(in the rows, 128 means zero)
One turn sends every row of this set to another row. A few are shown first. Where does it send the rows asked after them?
peki: [115 137 127 140  95 124 124 138 125 121 152 123 137 151  89 108 113 136]
tiko: [120 148 130 154 119 120 110 130 149 117 154 117 115 167 138 106 142 124]
zekeg: [117 106 128 117 144 102 128 114 104 155 103 122 128 165 153 141 131  98]
nivol: [101 104 110  92 146  93  97 139 144 135 106 124 150 136 134 110 103 130]
dezop: [122 150 127 154 116 128 120 129 138 125 160 123 110 146 137 110 143 128]
mitif: [ 83 115 149  95 115  91 113 127 121 121 100 110 140 152 137 112 100 141]
sov: [ 98 132 120 105 139 104 116 121 110 131 104 126 117 151 162 156 110  79]
tup: [126 148 128 158 105 128 121 129 139 122 160 129 119 134 118 107 137 132]
medo: [125 157 121 154 124 119 114 126 137 107 146 114 127 155 101 110 123 112]
dubu: [122 156 121 153 121 116 107 128 151 109 139 116 121 165 118 110 134 115]
kun: [120 144 134 146 110 129 129 136 122 143 167 121 107 163 144 126 140 131]
lakun: [105  85 125 117  94 103 120 138 125 155 103 148 136 130 125 102 130 145]
Mazod: [108  96 115  99 129 106 110 138 135 149 126 133 143 112 147 110 115 150]
fege: [116 156 122 143 121 120 119 132 119 116 143 107 130 174 100 124 111 107]
mez: [113 138  86 120 125 109  94 148 134 134  86 138 133  96 118 135 114 116]
piz: [ 89  92 137  95 101 108 118 134 127 146 128 150 123 128 161 110 112 132]
kisa: [ 86 111 152  97 105  99 127 127 113 138 114 124 131 133 146 112 112 156]
bes: [119 131 107 109 165 104 108 128 121 148 110 117 126 134 163 152 122 106]
bima: [109 129 126 106 125 124 138 117  87 142 126 141 118 110 148 150 105 100]
zef: [120 157 120 158  91 134 124 145 118 132 152 132 110 135 110 125 135 132]
sezul: [ 88 150 121 128  88 105 101 151 133 130  78 137 106 114 150 129 135 142]
Zise: [125 130 109 109 156 112 125 125  94 149 121 123 136 104 140 148 110 114]
pigef: [112 161 111 151 109 117 102 148 145 116 129 117 113 177 118 130 131 109]
dos: [104  90 120 111 109  93 103 138 140 136  82 137 144 159 119 106 119 125]
dupip: [113 136  91 122 126 110  90 152 143 149  96 146 117 103 156 136 136 131]
Nire: [ 89 150 120 121  89 105 103 146 125 118  69 130 120 113 120 132 112 134]
nok: [117 131 101 143 107 115 114 143 118 156  79 148 102 126 146 142 151 109]
gumag: [105 153 138 119 127 112 137 119  80 134 101 116 114 116 141 154 116 119]
Mut: [107 135 131 143 105 116 106 145 146 130 151 120 118 184 138 110 138 134]
Pifiv: [ 87 100 124  90 114  98 106 133 132 119 106 135 144 145 123 114  87 110]
dekug: [ 99 135 102 117  95 117 108 143 121 125  88 153 120  98 117 136 102 103]
rised: [122 137 100 139 111 108 110 140 112 140  68 141 123 124 109 142 130  98]
derin: [ 94 133 106 118  99 110  94 149 141 133  91 156 102 122 164 139 128 105]
poba: [127 150 128 152 114 125 122 123 129 112 156 119 129 139 101 104 126 128]
nisu: [123 107 130 116 136 111 144 110  83 159 110 127 134 137 126 138 122 105]
sig: [ 98 155 134 116 136 101 124 121  97 135  91 110 112 143 163 157 127 113]

Mut goes to kun
tiko goes to dezop
Where do these go?
bes goes to dupip
sezul goes to kisa
nisu goes to rised
piz goes to bima

